The same turns and mirrors carry the whole set onto itself and the rows of a family onto each other. Which other rows belong to the same family as each row named below? List them in the order they appear above.
These 18 rows form 3 families of 6 rows each.
Fotun: [ 0.87 -3.34 -1.11 -3.55  0.66  1.77  1.21  0.33  0.03 -3.53 -0.03  1.37
 -3.20  0.31  1.65 -0.13  2.24 -0.84  0.71 -0.53  2.14 -1.70  0.37 -0.72
 -2.69 -0.53]
gugug: [-1.30 -2.03 -4.35  0.95  2.86 -1.06 -1.24  1.49  0.36 -2.65  0.90  0.21
  0.99 -3.55 -0.12  0.36 -3.67  0.91  1.27  1.13  3.83  2.85 -0.89  0.71
  1.79 -0.27]
gika: [ 1.79 -3.04 -3.19 -3.63  1.05  2.15  1.20  0.23  0.16 -3.15 -1.15 -0.60
 -2.19 -0.13  1.48  0.10  2.33 -2.95  0.05 -0.01  1.24  0.29 -0.55  0.34
 -2.61 -0.18]
lif: [-2.99  0.82 -0.65  2.85 -0.18  0.77  0.82 -0.96  2.55  2.79 -0.87  3.10
  0.32  1.06 -1.12 -4.48 -3.26  1.05  0.17 -0.21  0.04  1.85  0.28 -0.20
  1.93  4.18]
dumi: [ 0.66  0.38 -0.27  1.03  0.92 -4.32 -2.70  4.09 -2.22  2.48  1.25 -1.19
  3.14 -3.30 -1.58  1.30  0.08 -0.59 -0.29 -0.31  0.22  1.35 -1.78  0.11
  0.87 -2.06]
bek: [-2.81  0.54 -3.14  0.84  4.00 -0.18 -1.33  1.27 -0.99 -2.32  1.29 -0.07
 -0.53 -2.32 -1.29  0.64 -1.78  3.11 -1.01  2.12  4.71  0.63  0.69  1.10
  0.43 -1.09]
popi: [-2.13 -1.12  1.39  2.98 -3.04  1.68  1.30 -1.40  1.76  2.20 -0.82  1.43
  0.94  0.57  0.72 -3.83 -3.80  0.98  0.59  0.11 -0.92  0.79 -0.44 -1.74
  2.09  3.45]
zepu: [ 1.17  0.07  2.87 -2.53 -2.17  1.14 -0.09 -0.44  0.21 -1.77  2.95 -1.09
  0.05 -1.74  1.57  0.87  0.84 -1.60 -2.41 -0.62 -3.83  1.59 -1.56  0.22
 -0.92  0.64]
Fuvag: [ 1.05  1.46  3.90 -1.95 -0.69  3.14  0.44 -0.79  0.51 -1.36  2.02  2.30
 -0.80  0.69  2.00  0.12  2.50  0.72 -2.27 -1.66 -2.26 -0.41 -0.76  1.20
  0.20  1.16]
mir: [-2.08 -0.61 -0.42  1.00 -1.89  1.65  0.45 -2.40  2.51  2.14  0.10 -0.35
  1.26  0.12  1.07 -3.77 -3.91  0.03  1.79 -0.14 -0.91  2.19 -2.17 -0.92
  2.65  3.78]
puzos: [-2.43 -2.10 -2.31  1.86  1.73 -1.15 -0.98  2.14 -0.60 -2.35  1.43  0.93
  0.15 -3.01 -0.79  0.38 -4.22  2.70  1.18  1.62  4.55  0.90  0.68 -0.22
  1.32 -0.27]
vev: [ 1.43 -0.33  4.30 -1.10 -1.78  1.49  0.32  0.02 -0.44 -2.50  1.84  0.21
  0.65 -0.46  2.20  0.27  1.69  0.16 -3.65 -0.30 -3.01 -0.24 -1.03 -0.64
 -1.34 -0.88]
nobiz: [-0.12  0.21  0.56  1.69  1.81 -4.93 -2.90  4.02 -2.50  1.54  0.97 -0.59
  3.08 -1.70 -1.68 -0.43 -0.03  1.34 -1.42  0.17  1.37  0.07 -0.91 -1.45
 -0.17 -2.99]
gudu: [ 0.49 -1.38 -2.66 -0.01 -0.43 -0.86  0.25  0.56  0.02  5.80 -3.62 -1.54
  1.18  1.68 -0.58 -3.35  1.12 -2.78  2.84 -0.71  0.15 -0.73 -1.74 -1.57
 -0.07  1.23]
Rava: [ 1.16 -1.11 -0.75 -2.87  1.31  3.53  1.29  0.07  0.02 -1.51 -1.65  2.13
 -2.95  1.06  2.21 -0.51  3.84 -0.47 -0.88 -1.01  1.68 -2.18 -0.84  1.42
 -1.74  0.07]
Kime: [-0.35 -2.06 -1.54  0.12 -0.10 -1.82  0.09  0.76  0.71  4.68 -3.24  0.92
  0.06  2.69 -0.33 -5.38  0.95 -1.44  2.45 -1.42  1.17 -1.72 -0.73 -2.92
 -0.99  1.22]
Sud: [-0.99  0.22 -1.34  1.84  0.09 -1.62 -0.23  1.44 -0.21  6.29 -3.51  1.75
 -0.18  2.18 -1.71 -4.28  0.10 -1.29  0.11 -1.58  1.25 -0.69  0.44 -0.14
  0.04  2.42]
vuro: [-1.13  2.41  1.07  0.58  2.18 -2.95 -2.97  3.04 -3.09  1.30  2.21 -1.33
  1.24 -1.38 -2.20  1.52  0.35  1.86 -2.25  0.18  1.78 -0.06  0.74  0.90
  0.61 -1.74]

Which other rows belong to the same family as vuro? lif, bek, Fuvag, Rava, Sud
Which other rows belong to the same family as mir? gugug, gika, dumi, zepu, gudu
Which other rows belong to the same family as Fotun? popi, puzos, vev, nobiz, Kime

The same turns and mirrors carry the whole set onto itself and the rows of a family onto each other. Which other rows belong to the same family as each row named below? List them in the order they appear above.
These 20 rows form 4 families of 5 rows each.
Suma: [ 1.47 -1.51 -0.66  0.57 -1.82 -0.88 -0.70 -0.31  0.60 -0.92 -1.51 -0.29
  2.16 -5.96 -3.89 -0.64  0.96]
naf: [ 2.40 -0.39 -1.81  0.22  0.61 -2.67 -2.90  0.58 -0.70  0.37  2.03  1.69
  3.43  3.38 -0.45  0.68  0.27]
fabo: [ 4.42 -0.33 -0.91 -1.52  1.22  2.55  3.35 -0.66  2.30  2.54  1.22 -1.66
 -0.70 -1.58  1.67 -0.96 -1.16]
bepap: [-2.71  0.71  0.20 -2.63  2.94  0.22  1.09  0.99 -4.33  1.76  0.32 -1.80
  2.02 -2.75 -1.51  1.24  0.66]
roref: [ 3.93  0.09  0.02 -1.32  0.47  2.70  3.03  0.50  1.34  0.95  1.60 -0.75
 -1.56 -0.02  1.24 -1.24 -3.37]
git: [ 2.19 -2.13 -1.29  0.26 -1.35 -0.86 -2.52 -0.07  0.63 -0.90 -3.62  0.14
  1.92 -4.59 -3.32 -1.63  0.93]
gop: [ 2.63 -0.50 -0.80 -0.63  0.81 -1.59 -1.35 -1.01 -0.41  0.12  0.56  3.34
  4.77  2.74 -1.23  0.84  0.14]
gudin: [ 4.74 -2.20 -1.46 -1.47  0.55  2.61  3.21 -0.34  1.47  0.82  1.32  0.22
 -2.15 -0.98  1.17 -1.10 -1.92]
reb: [-2.35 -0.65  0.94  0.05 -0.18  1.41 -3.10 -1.51 -1.21 -1.28 -1.16 -2.22
 -2.03  2.47  1.14 -1.53 -1.52]
zub: [ 4.93 -0.20 -2.09 -1.63  0.01  2.06  3.59 -0.66  2.07  0.91  1.50 -1.21
 -0.50 -1.34  0.47 -0.62 -2.23]
Radit: [-0.57  1.64 -0.36 -3.12  1.45  0.95  1.39  1.17 -5.01  2.25  0.22 -2.29
  1.83 -2.70 -0.52  1.28  0.54]
rokog: [ 1.61 -0.35 -0.53 -0.24  0.91 -2.80 -2.63 -0.06 -0.46 -1.17 -0.01  1.03
  4.73  2.35 -1.73  1.92  0.24]
sosif: [ 2.38  0.01 -0.90 -2.02  1.12 -1.55 -1.84  0.66  0.16 -0.49  1.42  2.41
  3.63  3.75 -0.85  1.35  0.32]
befam: [-2.18 -1.61  1.47  1.27 -0.88  0.94 -1.96 -1.89 -2.42 -0.82 -1.21 -2.67
 -3.26  1.80  0.44 -1.43 -1.80]
Zenem: [-0.80  1.34 -1.11 -1.83  2.37  1.56  1.72  0.95 -3.85  2.16  0.14 -2.67
 -0.38 -3.89 -1.65  1.31 -0.07]
bir: [-1.29 -0.25  1.17  0.33 -1.00 -0.02 -1.60 -2.53 -1.38 -0.31 -1.68 -1.41
 -3.52  2.17  1.08 -1.52 -1.93]
Geb: [ 1.96 -2.05 -1.69  1.26 -1.95  0.57 -2.50 -1.34  0.68 -2.12 -2.60 -0.38
  1.50 -4.81 -3.02 -1.21  0.22]
bizur: [ 0.89 -2.57 -2.02  0.78 -1.19 -1.33 -1.64 -1.49  0.31 -1.82 -1.45 -1.42
  1.63 -5.89 -3.29 -1.70  0.10]
tivaf: [-2.54  0.72 -1.74 -2.36  1.84  0.60  1.65  1.35 -3.82  1.91 -0.32 -1.22
  1.39 -4.02 -0.58  1.22  0.68]
turog: [-1.63 -1.18  0.68  1.02 -1.09  0.98 -2.40 -1.87  0.19 -0.91 -1.07 -1.12
 -2.54  3.99  0.02 -1.85 -1.20]

Which other rows belong to the same family as fabo? naf, git, bir, tivaf
Which other rows belong to the same family as Radit? gop, gudin, reb, bizur
Which other rows belong to the same family as sosif? bepap, zub, befam, Geb

The same turns and mirrors carry the whole set onto itself and the rows of a family onto each other. Which other rows belong to the same family as each row named below? List them in the order they appear above.
These 36 rows form 6 families of 6 rows each.
tidut: [-2.87 -1.26  1.35  2.22  2.52  2.01  2.57  3.80 -0.11  2.55 -0.16 -1.26
 -1.23  1.49  1.70]
tozul: [-0.46 -0.55  0.25 -0.52  2.40  1.74  1.52  5.54  1.30 -0.50 -1.33  0.55
 -1.70  0.52 -2.98]
der: [-2.56 -0.89 -2.01 -0.41  2.05  3.84 -2.59 -1.59 -4.57  0.33 -3.79 -1.51
  0.02  0.06 -2.21]
Bop: [-2.87  1.17 -0.83 -0.21  0.52  2.77 -2.62 -0.57 -3.87 -0.28 -5.09 -1.39
 -0.27  0.21 -2.61]
sus: [-0.66  0.90  0.00 -1.75  1.22  0.66  0.66  5.95  1.51  1.13 -1.03 -0.58
 -2.78  0.40 -0.70]
koder: [-4.60  1.01 -2.02 -1.04 -2.12 -0.29 -2.28 -0.77 -3.54  1.33 -1.76  0.70
  0.39 -0.92 -1.01]
dizel: [ 1.60  3.39 -0.62  0.26  6.45  0.62 -1.21 -1.40 -0.81 -0.78 -0.51  0.25
  2.52 -0.88 -0.71]
bikap: [-3.11 -0.97  0.00  0.56  2.60  1.76  1.54  3.97  1.80  2.56  0.91 -2.15
 -0.95  2.38  1.25]
rofo: [-3.10  0.60  0.27  1.59  2.29  1.54  2.84  4.41  1.72  2.13 -1.22  0.95
 -1.26  0.21  1.98]
kon: [-3.43 -0.05 -2.45 -1.33  2.36  4.94 -2.01 -1.37 -4.11  2.10 -3.00  0.68
 -0.70 -1.27 -2.05]
ruvet: [ 0.64  1.42 -0.48 -2.14  4.53  0.27  0.55 -2.93 -0.56  0.00  2.92 -0.07
  0.52  2.83  1.92]
kof: [-2.37 -0.88 -1.50 -1.05  2.43  3.20 -1.40 -0.84 -5.89  0.27 -3.30  0.20
  0.36 -0.98 -2.91]
Vav: [ 0.09  4.23 -0.94 -1.68  4.88  0.59 -0.96 -1.69  1.40  1.11  0.60  2.75
  2.38 -0.69 -0.81]
laf: [ 0.56  3.62 -1.97 -3.26  4.79  0.48 -0.94 -2.16  0.11  0.09  0.50 -0.24
 -0.03  1.26  2.90]
nek: [-6.13  1.04  0.39 -0.58 -0.14  1.56 -1.62 -1.27 -3.84  3.06 -2.18 -0.81
  1.15  0.85 -0.69]
gete: [-2.43 -0.31  0.34  2.85  0.90  1.79  2.89  3.20  0.66  1.79  0.20  0.92
 -2.43  0.20  1.67]
Nupad: [ 1.73  1.94 -0.32 -1.33  5.79  1.67  0.02 -1.80  0.68 -0.13  1.30  2.11
  2.01  0.54 -2.69]
Toz: [-0.42  3.23  0.12 -2.30  5.12 -1.20 -1.42 -1.43 -1.43  1.64  2.55 -1.20
  2.07  0.83  1.61]
Robit: [-0.70  2.90  0.08 -2.90  4.52 -0.83  0.55 -2.43 -1.41  0.12  2.37  0.52
  1.10  1.93  2.76]
medi: [-5.95 -0.12 -0.66 -1.18 -0.95  0.63 -0.52 -1.89 -4.39  1.19 -1.22  0.57
  0.65  1.01  0.09]
Dor: [-3.38 -0.97  0.54  0.30  1.79  0.79  3.37  3.70  0.51  1.28  0.91 -0.07
 -1.40  2.12  2.19]
fem: [-3.55  1.07 -1.29 -0.34 -2.42  0.44 -2.09 -2.61 -3.90  0.89 -0.90  0.66
 -0.92 -0.11 -0.53]
bofi: [-3.12 -0.25 -1.81 -1.72  1.54  3.35 -1.77 -0.43 -4.13 -0.68 -4.20  0.59
 -0.14 -0.27 -3.59]
Bifik: [ 0.09 -0.52  1.46  0.25  1.17  0.86  0.36  5.44  0.44  0.67 -0.78 -1.38
 -1.98  0.56 -2.86]
gedup: [-4.70  0.02 -0.12  0.12 -1.20  0.57 -2.13 -2.37 -4.08  2.01 -0.51 -0.19
  1.47  0.53 -1.39]
Dutaz: [-4.19 -0.53 -0.26 -0.65 -0.73 -0.07 -0.77 -2.00 -5.97  1.25 -0.37  0.31
  0.83  0.13 -0.48]
borab: [-0.32 -0.02  0.06  1.61  1.62  1.29  0.63  4.62  2.72 -0.23 -1.03 -1.02
 -1.17  1.04 -2.43]
nol: [ 0.89  2.98  0.74 -2.53  4.65 -0.07 -0.74 -2.23 -0.81  0.76  2.06 -1.48
  0.50  2.53  2.06]
gemo: [ 1.38  3.36  1.15 -0.10  6.05  1.69 -0.39 -1.87  0.55  0.70  0.25  1.38
  2.41  0.00 -1.81]
mog: [-0.27 -0.42  1.89 -0.95  1.61  2.32  1.80  4.86  0.20  0.52 -1.46 -0.17
 -2.62  1.47 -3.16]
siput: [-4.10 -0.10 -3.45 -1.03  1.84  3.42 -1.91 -0.47 -4.08  1.30 -4.22  0.01
 -0.09 -1.27 -0.60]
Mup: [ 0.91  3.92  0.40 -1.88  5.32  1.52 -0.77 -1.02  0.60  1.89  1.70  2.65
  1.04 -1.27 -2.00]
karag: [-0.44 -0.39 -0.14 -1.59  1.60  2.38  0.31  5.49  0.35  1.85 -0.04 -0.67
 -3.53 -0.20 -2.01]
Nuva: [ 1.32  3.09 -0.36 -1.99  6.47  1.35 -0.34 -1.26 -0.25 -1.03 -0.28  2.21
  1.96 -0.34 -2.03]
San: [-3.02 -0.71  2.28  1.10  1.47  1.83  3.73  3.15 -0.03  1.85 -0.26  0.05
 -1.85  2.51  1.27]
rigon: [ 1.31  3.45 -0.60 -1.53  4.49  0.82  0.11 -2.65 -0.81  0.09  1.50  0.11
 -1.31  1.12  3.41]

Which other rows belong to the same family as Toz? Bop, dizel, bikap, nek, borab
Which other rows belong to the same family as siput? sus, koder, rofo, Vav, laf
Which other rows belong to the same family as Nupad? ruvet, kof, Dutaz, mog, San
Which other rows belong to the same family as kon? gete, fem, Mup, karag, rigon
Which other rows belong to the same family as gedup? tidut, der, Bifik, nol, gemo

The same turns and mirrors carry the whole set onto itself and the rows of a family onto each other. Which other rows belong to the same family as each row named below? List them in the order they appear above.
These 30 rows form 5 families of 6 rows each.
gib: [ 1.20  1.92  1.30  3.50  1.31 -0.27 -2.65  1.34 -1.11]
Bel: [ 3.39  2.25  2.99  2.31  1.23  0.31 -0.64  0.11 -1.28]
vus: [ 0.51 -0.52 -1.69 -1.88 -0.70 -3.75  1.57  1.82  1.20]
Kibim: [-1.21  1.83 -1.54  4.99 -2.26 -1.36  2.49 -1.80  0.40]
lisi: [ 2.10  3.70  1.96  2.81  1.45 -0.07 -1.10 -0.88 -1.53]
Sifez: [ 1.39  2.02 -2.31 -1.58 -0.46 -2.87  1.30  2.58  2.31]
Kozi: [ 0.97  0.04 -0.83 -0.17  0.75 -3.74  4.12  0.85  1.82]
Kuzu: [-0.42  1.16 -1.47  3.51 -4.40  0.13  2.67 -1.10 -1.80]
lurev: [-0.76  1.98 -0.89  3.73 -4.55  0.94  2.00 -1.52  1.21]
bavob: [ 3.44  2.75  3.25  2.32  1.36  0.51  0.52  0.23 -1.10]
Dit: [ 0.41 -0.58 -2.22 -2.44  0.55 -3.49  1.01  0.08  1.04]
sori: [ 0.02 -0.46 -0.27 -2.59  0.79 -3.29  2.30  0.59  0.19]
kir: [ 0.34  1.39 -0.83  0.97 -4.99  3.02  1.71 -0.97  0.14]
Nep: [ 1.69  0.12  2.20  2.50  2.33  1.98 -0.76  0.15  0.46]
Fuzop: [ 0.43 -1.01 -1.54 -1.47 -0.94 -3.88  0.77  1.69  1.20]
gugar: [-1.97  2.40 -0.20  3.04 -4.75  1.01  2.32 -0.81  0.84]
Kule: [ 2.37  1.05  2.80  0.77  1.52  2.97  1.98  0.76 -0.65]
mibet: [ 2.02  3.98  1.48  0.56  0.49  0.90  2.25  2.57 -2.34]
bamu: [ 1.42  0.00 -2.11 -1.17 -1.95 -2.39 -1.38  2.21  1.32]
Pife: [-0.30 -1.63 -0.07 -1.70  0.04 -3.29  0.04  0.40 -0.12]
savan: [ 1.42 -3.05 -0.71  0.09 -2.29 -2.67  0.06  0.86 -0.46]
Sopu: [ 0.66 -1.01 -1.90 -2.57 -0.49 -2.90  0.70  0.26  0.44]
Nen: [-0.89  1.87  0.23  1.75 -5.59  0.45  1.03 -1.19  1.85]
Fefi: [ 2.81  2.34  2.24  1.39  1.93  1.44  0.10  1.09 -1.98]
Sunot: [ 2.80  3.91  2.28  1.37  0.33  0.95  0.24 -0.47 -2.80]
lifiv: [-1.43  2.74  0.12  2.28 -3.78  0.00  2.00 -1.53  3.33]
gad: [-2.24  2.02 -0.28  3.51 -4.09  0.41  1.44 -0.82  1.53]
Bor: [-1.23  2.37 -1.57  3.64 -1.66  0.78  1.10 -1.99  3.57]
fefav: [-0.85  2.18 -1.08  4.15 -3.79  0.76  2.30 -1.71  1.41]
Dani: [ 2.39  2.28  2.24  1.95  2.50  1.33 -0.64  0.94 -1.59]

Which other rows belong to the same family as Fuzop? vus, lurev, Fefi, fefav, Dani
Which other rows belong to the same family as sori? lisi, Pife, Nen, Sunot, lifiv
Which other rows belong to the same family as bavob? Bel, Dit, gugar, Sopu, gad
Which other rows belong to the same family as savan? gib, Kozi, kir, mibet, Bor

